[[5521 5094 5317 5422 4377 5356 5062 5385 5329 5008 6116 4796 4398 5571
  5278 5994]
 [5931 3358 4016 4099 2255 4325 5635 5516 4367 3925 7810 2475 2055 6924
  3975 7335]
 [5508 5976 6444 6425 5807 6415 5066 6016 6215 5130 5396 4952 5510 5972
  5126 5534]
 [5593 4874 5206 5246 4383 5296 5324 5557 5260 4838 6222 4344 4266 5986
  4904 6092]
 [5734 4825 5424 5775 2577 5490 4216 5328 5393 4432 7381 4041 2716 5644
  5367 7058]
 [5139 6073 5695 5858 5593 5540 4707 4872 5576 5966 4901 6834 5994 4124
  6490 4950]
 [5734 5609 6462 6644 4117 6481 4402 6019 6219 4525 6623 4062 3877 6206
  5052 6565]
 [5583 4391 4566 4544 4273 4715 5767 5397 4775 4842 6242 4192 4174 6062
  4689 6047]
 [5549 3124 2844 2855 3023 3108 6282 4618 3441 4825 6777 4042 3249 5693
  4655 6294]
 [5518 5736 6143 6233 5031 6119 4809 5728 5966 5064 5802 4964 4916 5677
  5349 5824]
 [5715 5836 6704 6950 4037 6684 4099 5979 6394 4570 6642 4276 3866 5990
  5297 6595]
 [5572 4378 4522 4518 4188 4666 5720 5333 4737 4863 6268 4257 4130 5970
  4761 6059]
 [5321 4871 4582 4579 5036 4622 5681 4986 4761 5489 5439 5513 5203 5107
  5436 5333]]
The entry just left of 6119 is 5031
The largest entry -> 7810
The entry just right of the smallest entry is 6924
What is the entry just right of 5807?
A: 6415
What is the entry just left of the largest entry?
A: 3925
The entry just right of 3441 -> 4825
The smallest entry is 2055
The entry just left of 3124: 5549
What is the entry just left of 4402?
A: 6481
The entry just left of 6047: 4689
What is the entry just right of 4216?
A: 5328
The entry just left of 4344 is 6222
What is the entry just right of 6394?
A: 4570

[[3289 4249 6415 5881 4079 5383 6332 4215 4445 3638 3317 3452]
 [2564 3705 4516 5083 3457 5762 6432 2226 1720 4248 4736 5916]
 [6368 3530 5559 3931 6088 2077 4388 2152 4264 3348 3419 2664]
 [4467 4413 4443 4472 4499 4479 4439 4441 4450 4486 4424 4473]
 [4899 5874 4371 6319 6137 3151 4717 8779 3303 3653 4392 6417]
 [5388 3418 5753 4150 5465 4126 3370 2902 4452 3051 5047 5147]
 [4437 4478 4465 4454 4467 4487 4507 4527 4426 4449 4423 4456]
 [4524 4488 4537 4452 4473 4411 4443 4418 4430 4419 4465 4455]
 [4504 3587 4741 4096 5242 4905 5157 3216 4846 3977 4886 5468]
 [6153 3834 4307 5717 5175 3243 5317 4815 2332 3336 2346 3375]
 [3776 4574 4451 6287 4911 4743 3920 3907 4731 3758 4672 4914]
 [4391 4509 4411 4382 4443 4462 4499 4455 4467 4456 4507 4415]
 [4589 3419 6836 3921 5029 4892 5159 2255 4492 3027 5877 5551]
 [3199 4137 3701 6871 5578 4706 2250 5677 4330 3531 5313 4474]
 [4384 4546 4529 4476 4399 4436 4410 4517 4532 4404 4397 4457]]
The last entry, reading row by row is 4457
Read off the first entry on the main diagonal.
Answer: 3289
The entry directly above 3216 is 4418
Read off the entry just left of 4399.
Answer: 4476
The entry just right of 5383: 6332
Read off the entry directly below the smallest entry.
Answer: 4264
The 2nd entry on the diagonal from the top-right corner is 4736
Read off the bottom-left entry.
Answer: 4384
Read off the first entry of the largest entry's row.
Answer: 4899
The 5th entry in reading order -> 4079
Read off the entry in the top-right corner.
Answer: 3452
Read off the entry directly below 3289.
Answer: 2564
Read off the second entry, reading row by row.
Answer: 4249
The entry just right of 4731 -> 3758
The third entry on the diagonal from the top-right corner is 3348
Read off the entry directly above 5559.
Answer: 4516
Read off the last entry of the largest entry's row.
Answer: 6417
The entry directly above 3243: 4905
The entry directly below 4419: 3977
The entry directly below 5317 is 3920
Read off the entry just right of 3336.
Answer: 2346
Read off the entry directly above 4706.
Answer: 4892
The entry just left of the smallest entry: 2226
The last entry in the row that holds the smallest entry is 5916
The 5th entry from the end, reading row by row -> 4517
Read off the top entry of the column that holds the largest entry.
Answer: 4215
The top entry of the column that holds the smallest entry -> 4445
The entry directly above 4462: 4743
The entry directly below 4445: 1720
The entry just right of the smallest entry: 4248

5593  9022  6168  6135  5883  6015  5163  4683  5072  8038  2960  3174  5983  8445  3558
What is the entry just left of 3174?
Answer: 2960
What is the entry just left of the largest entry?
Answer: 5593
The entry just right of the smallest entry: 3174

Read these off the grid that follows. Rows and columns are numbered from 0.
1) What is the entry at row 1, column 0?
2) What is the entry just left of -0.12?
3) What is the entry just right of -1.08?
4) What is the smallest entry?
5) What is the entry just left of the largest entry?
6) What is the entry just right of the smallest entry?
7) What is the entry directly below 0.41?
8) What is the entry directly below -1.69?
[[ 0.93 -1.69  0.22  0.41  1.79  0.23  0.59  0.01 -0.12  0.35]
 [ 0.96 -1.08  0.10  1.51  0.78  0.42  0.00 -0.78 -0.20  0.44]]
1) 0.96
2) 0.01
3) 0.10
4) -1.69
5) 0.41
6) 0.22
7) 1.51
8) -1.08
